Here are some points, one per row:
[-1.1 -1.  -0.1 -0.9 -1.1 -0.1  0.3  1.7 -0.3  0.1  0.8  0.4  1.  -0.5
 -0.1  1.9 -1.   0.8 -2.6  3.4 -1.  -0.9  3.   1.9]
[ 1.9 -0.5 -1.1 -1.2 -1.  -1.5  1.7 -0.1  1.3  1.5  1.1  0.5 -0.1 -0.1
 -0.1 -0.2  1.  -0.9  0.  -0.4  0.9 -0.2 -0.7  0.9]
[ 0.4  1.6  1.1  1.6 -0.3 -0.5  1.   0.3  0.5  0.9  1.2  1.4 -1.1  0.9
  1.5 -1.   1.   1.7  1.   0.  -0.9 -0.5  2.2 -0.8]
[ 0.9  0.   0.2  1.3  1.2  1.8  0.5 -0.4 -0.7  1.1  1.6  1.   1.2  0.
  1.2  0.5 -1.2 -0.1  1.3  0.2  0.4 -0.8 -0.9  1. ]
[ 0.9 -0.4 -0.4  0.5 -1.1 -1.9  2.1 -0.3 -0.3  1.3 -0.4 -0.5  1.2 -0.6
 -0.4  0.  -1.1 -0.9 -0.3 -0.1 -0.4 -0.3 -0.6 -0.1]
[ 0.5  1.5  2.  -0.1 -0.7  0.2 -0.7  0.  -1.6  0.5  1.4 -0.2 -1.3  1.4
 -0.3  0.6  0.9 -0.9  0.6  0.8  1.7 -0.8 -0.3 -0.5]
[ 1.1 -0.1 -0.4  0.7  0.6  0.5  1.3 -1.  -0.7 -0.7 -1.  -0.7 -1.1  1.2
  0.1  1.9 -0.7  0.9 -1.  -0.1  0.1  0.8  0.3 -1.1]
[-1.6  0.8 -0.6  0.7  0.3  0.2  0.  -0.4  0.3  0.3  0.4 -1.5  0.5 -1.4
 -1.5 -1.8 -1.   0.7 -1.8 -1.6  0.  -0.5 -0.9 -0.7]
[-0.1 -0.4 -0.5 -0.6 -0.8 -0.8 -0.2  0.4  0.1 -1.4 -0.5 -0.5 -1.6 -2.
 -1.6 -0.5 -0.8  1.4 -0.9  1.7  0.   0.2 -0.4  2.8]
[ 0.8  0.4 -2.2 -0.6  0.3  0.5  0.8  0.6 -0.1 -1.3 -0.2 -0.6 -0.5  1.1
 -1.5  0.5  1.1  0.3 -0.3 -0.9 -0.5  0.6 -0.2 -0.2]
[-1.2  1.3  0.1 -1.1  1.2  0.2 -0.1 -1.6  0.6  0.8 -0.9 -1.  -0.8 -0.4
  0.4 -1.5  0.  -0.3 -1.2 -1.   1.7 -0.6 -0.1  0.2]
[ 0.1  0.3 -1.2 -0.3  0.5  0.8  1.2 -1.  -0.2 -0.8 -0.2 -0.6 -1.8  1.3
  0.6  1.6  0.3 -0.3 -0.8  0.3  0.2  1.9  0.2 -1.2]
[-0.4 -1.4  0.5  1.3  0.   0.4  0.1  1.4  1.3  0.6 -1.3  0.   1.2  0.8
  1.1  1.3  1.8  1.3 -0.5 -0.3  2.3 -0.3  0.1  0.4]
[ 1.3  1.1 -0.7 -0.4  0.4  0.5  0.2  1.7  0.4 -2.  -1.  -0.5  0.1  1.2
 -0.9  1.3 -0.2 -0.3 -0.6 -0.3  0.  -0.4  0.   0.3]
[-0.7  0.7 -0.2  3.   0.4 -3.1 -0.8 -2.  -0.3 -0.9 -1.6  1.6 -1.4  0.2
  0.9  0.6  1.1  0.1  0.8  0.1 -3.1 -2.2 -0.3  0.3]
[ 0.1 -0.4 -0.1  0.   1.5 -1.5 -0.8  0.8 -0.5  0.1 -0.7  1.   1.8  0.1
 -0.9 -0.8  0.3 -0.7  0.8  0.1 -0.4  2.8 -0.3 -0.2]
[-0.4 -1.6 -0.2  0.5  0.7  0.3 -0.3  1.4  0.9  0.8 -0.8  0.1  0.3 -0.2
  0.5  1.7  2.1  1.  -0.4 -0.3  2.2 -0.9 -0.1 -0.6]
[ 1.9 -0.1 -0.1 -1.  -0.8  0.6 -0.8 -0.5 -0.8 -1.7 -1.5 -0.6  1.4  1.8
 -1.6 -0.2 -1.3  1.9  0.8 -0.2  0.1 -0.9  2.  -0.2]
[ 0.6  0.7 -0.5  1.1 -0.6 -0.4 -1.4 -0.3 -1.   0.8 -0.9  0.2  1.  -1.7
 -1.6  0.   0.2 -1.8 -0.3 -1.1  1.2 -0.2  2.1 -0.3]
[-1.3  0.   0.9 -0.9  1.9  0.9 -0.6  1.6  1.9  0.  -1.  -0.7 -1.1 -1.8
  0.9  0.2 -1.1  0.1  1.1 -0.2 -0.7  0.2  0.3 -1.2]
[-0.9  1.3  0.6  0.7 -0.2  1.9  0.6 -1.1  2.4  0.4 -0.5 -0.6  0.4  0.2
  0.1 -2.  -0.3 -0.3 -1.4 -0.9  1.2 -0.4  0.2  0.2]
[ 0.4  0.5  0.6 -0.1 -0.7  1.   0.6  0.6  0.3 -0.1 -1.  -1.  -0.8 -1.3
 -0.6  0.2  0.7  1.5  0.5  2.6 -0.1  0.9 -1.   3. ]
[-0.4  1.3 -0.6 -1.3 -2.1  0.7 -0.4  0.9  0.3 -0.3 -1.4  2.7  2.  -0.4
  0.6  0.3 -1.   0.5  0.3  2.3 -0.7  0.1  0.  -1.8]
[ 0.7 -1.4 -0.2  0.1  0.3  0.7  0.  -0.9 -0.3 -0.4  1.2  1.6 -0.1  0.3
  1.4 -0.9 -1.8 -1.2  0.2 -0.3  0.4 -0.6 -1.2  1. ]
[-0.1 -1.4 -1.5  0.1  0.9 -0.5 -1.7 -1.7 -1.3 -0.5  1.   0.2  0.4 -0.6
  1.  -1.3 -2.4 -0.1  1.   0.4 -0.1 -1.1 -1.6  0.1]
[-1.  -0.7 -1.3  0.6  0.1  2.   1.5 -0.3 -1.4 -1.7 -0.6 -1.5 -1.2  0.5
  0.6  0.9 -0.1 -0.8 -0.8 -0.3 -0.9  1.5  0.3 -1.3]
[-0.1  0.4 -2.   1.1  2.1  0.  -1.6 -0.9 -0.7  1.1  1.6 -1.1  1.3  0.4
  1.8 -0.7 -0.8 -0.3  1.   1.1 -0.2 -1.3 -0.8  0.6]
[-2.9 -2.8 -0.8 -0.3 -0.2 -0.3 -0.3  0.5  0.4  0.4 -0.8  0.7  0.3 -0.2
 -0.7  0.7  1.3  0.6 -0.4 -1.   1.   0.3 -0.5 -0.8]
[-0.9  0.6  1.   0.7  0.5 -1.9 -0.2 -0.4 -1.  -2.   1.   1.2 -1.5  0.7
  0.6 -0.7  2.2 -0.2 -0.2  0.1 -2.  -1.7 -0.3  0.4]
[-1.3  2.   1.6  2.   1.2 -2.4  1.7 -0.8  0.2 -0.4  0.5  1.  -0.3  1.4
  1.2  1.6  1.4  0.2  1.4 -0.1 -1.6 -0.5  0.1  1.7]
[-0.9  0.7  0.1 -0.8  0.5  0.4 -0.8  1.4  0.5  1.2 -0.1  0.1 -0.1 -0.8
  1.3 -0.7 -0.7  1.6 -0.4 -1.  -0.5  0.6  0.5 -0.5]
[-2.3 -1.1  0.2 -1.1 -0.8 -1.2  1.  -0.7  0.5 -0.2 -1.8 -0.2  1.   0.2
  0.8 -1.1 -0.5  0.  -0.7 -0.7  0.5  0.6 -1.2 -0.4]
[ 0.9 -0.4 -1.5 -0.4  0.1  0.4  0.5 -0.6  0.2 -1.1 -0.8 -0.9 -0.6  1.4
 -0.8  0.5  0.2  0.6 -0.6 -0.7 -1.3  0.8 -0.1 -1.1]
[-0.5  0.3  0.9 -0.6  1.   0.7 -0.8  1.5  1.8  1.5  0.2  0.1 -0.1  0.2
  0.1 -0.8 -0.4  1.8 -0.3  0.1 -1.   0.7 -0.1 -1. ]
[-0.4  0.1 -2.   1.   1.8  0.3 -0.9 -0.5  0.9  0.4  2.7 -0.2  1.   1.
  1.6 -0.1 -1.2 -0.9  1.6  1.3  0.4 -0.8 -0.6  1.1]
[ 0.3 -0.7 -1.3  0.6  0.4  2.2  1.1 -1.8 -0.1 -1.1  0.8 -0.8 -1.2  0.7
  0.1  1.6  0.5  0.4 -1.   0.2 -0.8  1.3  1.2 -2. ]
[ 0.7  0.5  0.1  1.   1.  -1.  -0.8  0.9  0.6  0.5  0.7  1.6  2.   1.3
  0.1 -0.2  0.6 -0.4  0.4  0.2  0.6  4.1  1.3  1.2]
[ 1.5 -1.6  0.7  0.4  0.6  2.5  1.1 -0.4 -1.3  1.   1.1  2.2  0.4  0.2
  0.5 -0.6  0.2  0.2  1.3 -0.1  0.2 -0.2 -1.2  1.3]
[ 1.3 -0.4 -0.2 -1.2 -0.7 -0.9  2.2  0.1  0.6  1.3  0.8  1.1  0.2 -0.7
 -1.2  0.8 -0.5 -0.5  0.6 -1.8  0.2 -0.7 -1.6  0.9]
[-0.7  1.3  0.5  1.3 -0.7 -0.1  1.7  0.9  0.1 -1.9  1.5  0.6 -0.6 -1.3
  0.8 -1.6  0.6  0.7  1.9 -0.1  1.4 -0.3  2.2 -1.8]
[-0.3  0.3  0.6 -0.7 -2.2  0.2 -1.7 -1.3 -1.5 -0.2  0.8 -0.4 -1.3 -0.6
 -0.7  0.2  0.3 -0.4  1.2 -0.7 -0.5 -0.5 -0.4  0. ]
[ 0.4  0.3 -0.8  0.6 -0.6  0.2  0.2  0.8  1.   1.3 -1.7 -0.6 -1.5 -0.4
 -1.9 -0.5  0.   0.7  0.5  2.4  0.2  0.5  0.7  2.9]
[-0.6  1.3  0.9  1.2  0.5  0.3  0.6 -0.6  0.6  0.2  0.7 -0.9  0.4 -0.3
 -0.3 -1.4 -0.5  1.2 -2.2 -0.8  1.7  0.4 -1.2  0. ]
[ 0.7  0.4 -1.  -1.9  0.7 -1.   0.1  0.4 -0.6 -1.6 -1.5 -0.2 -1.4  0.9
 -1.2  0.9 -0.6 -0.5 -0.9 -0.5  0.3  0.1 -0.1 -0.1]
[ 0.3 -1.2  0.6 -0.5  0.9 -1.1  2.2 -1.  -0.1  0.   0.6 -2.1  1.8 -0.6
  0.2  0.4  0.3 -0.4  0.6  1.7 -0.4  0.3  0.1 -1. ]
[ 1.5 -1.7 -1.3 -0.3 -2.  -0.2  1.   1.  -0.6  1.  -0.6  1.2 -1.3 -0.4
  0.3 -1.4 -1.5 -2.  -0.7 -1.2 -0.3 -0.8 -1.5  0.3]
[-0.9  0.1  0.7 -0.8  0.7 -0.3 -0.8  0.4  1.6  0.8  0.2 -0.1 -1.2 -0.9
  0.4  0.4 -1.5  2.1  1.  -0.3  0.6  1.1  0.2 -1.1]
[ 2.1 -0.8  1.6  0.4  0.7 -0.3 -1.2  0.1  1.2 -0.4 -0.1 -0.2  1.  -0.4
  1.  -0.5 -0.4 -0.9 -0.4  0.6  0.3  1.5  1.4 -0.6]
[-1.2  0.5  2.1  0.6 -1.1 -0.5 -1.   0.1 -1.  -0.1  1.  -0.8 -1.   1.6
 -2.   1.  -0.2 -1.6  1.3  0.2  0.6 -0.9 -0.3 -0.9]
There is one direction along which these points spread out most. Take the direction at right angles to it along which they spread out most. Then take the direction at right angles to both along which they spread out most. Go by this last direction. How many in every 100 of the points above lie lower along it than each point below? Answers are rounded to whole numbers. More than half of the points above lie lower than the first one.
[-1.7  1.   0.3  0.   0.8  1.  -0.2 -1.5  0.7  1.3 -0.4 -0.6  0.1 -0.1
 -1.1 -1.5 -0.4  0.2 -1.4 -1.4  0.8 -0.4  0.1  0. ] 61
[-0.4  1.   0.  -0.3  1.1 -0.3 -1.1  2.7 -0.6  0.9 -0.4  0.1 -0.7 -1.
  1.2 -0.6 -0.9  1.7 -0.5 -0.9  0.3  0.8 -0.5 -0.8] 82
[-0.3  1.6 -1.  -1.5 -0.9  0.8 -0.1  1.   0.1 -0.4 -1.1  3.2  1.3 -0.8
 -0.5  0.1  0.3  0.8  0.9  2.6  0.6 -0.2 -0.5 -1.5] 76
[ 0.7  0.5  0.3 -1.   0.5 -0.9  2.5 -0.1 -0.9  1.1  0.4 -1.4  2.  -0.1
  0.8 -0.2  0.8 -0.8  0.3 -0.1 -0.9  0.1  0.5  0.9] 41
[ 0.5 -0.6 -0.4 -1.6  0.6 -1.5  1.4 -1.4 -1.5  1.  -0.3 -2.3  1.2 -0.5
  1.2 -0.7  0.4 -0.8 -0.1  1.2 -1.4  0.1  0.3 -0.6] 16
[-1.8 -2.6 -0.6 -0.4  0.  -0.2 -0.9  1.   0.2  0.5 -0.9 -0.1  0.3  0.
  0.9  0.6  1.7  0.7 -0.8 -1.6  0.9  0.   0.6 -0.2] 73
[-0.2 -0.2  1.9  0.9 -1.1 -1.  -1.3  0.7 -1.2 -0.2  0.6 -1.  -1.4  2.3
 -1.2 -0.9  0.5 -1.   0.3  0.5 -0.4 -1.4 -0.2 -1.2] 49
[ 0.8  0.8  0.5 -0.4 -1.  -0.5 -2.  -0.6 -0.1  0.   0.2  0.4  0.5 -1.3
 -0.7  0.8  0.6 -1.  -0.6 -1.   0.7  0.2  0.3  0.7] 41
[-0.9 -0.4  0.6  1.1 -1.1 -1.9 -0.6  0.1 -0.4 -1.5  0.7 -0.8 -1.5  1.2
 -0.6 -1.5  0.7 -1.   0.7  0.2 -1.3 -1.9  0.5 -0.7] 41
[ 0.7  0.7  0.1 -1.1  0.4  1.2 -0.2  1.1 -0.3 -1.7 -0.7 -0.5  1.1  1.9
 -1.2  1.2 -0.3  0.2  0.4 -0.3  0.4 -0.1  1.   1. ] 53
[ 0.3  1.2  1.1 -0.3 -3.2  1.2 -1.5 -0.5 -0.5  0.2  0.6 -0.6 -0.4 -0.3
  1.3  0.9  0.6 -0.6  1.  -0.4 -0.2  0.6 -0.4  1.1] 53
[ 1.4 -1.9  0.6 -0.4  0.   2.1  1.  -0.6  0.   0.7  0.1  2.5 -0.5 -0.7
  0.1 -0.3 -0.9 -1.4  0.5 -1.1 -1.4 -0.6 -0.9  1.2] 4
[ 0.7 -1.1  0.9  0.2  0.5  0.4 -1.5 -0.1  0.2 -0.6  0.7  0.3  0.5 -2.3
 -1.5 -0.6  0.8 -1.5 -0.9  0.8  0.2  0.7  0.8 -1.2] 59
[ 1.1  0.2  0.9 -0.4 -2.3  0.5 -2.4 -0.1  0.8 -0.6  0.4 -0.5  0.3 -1.7
 -0.1  1.1  0.9 -0.8  0.  -1.2 -1.2  0.3 -1.2  0.6] 31
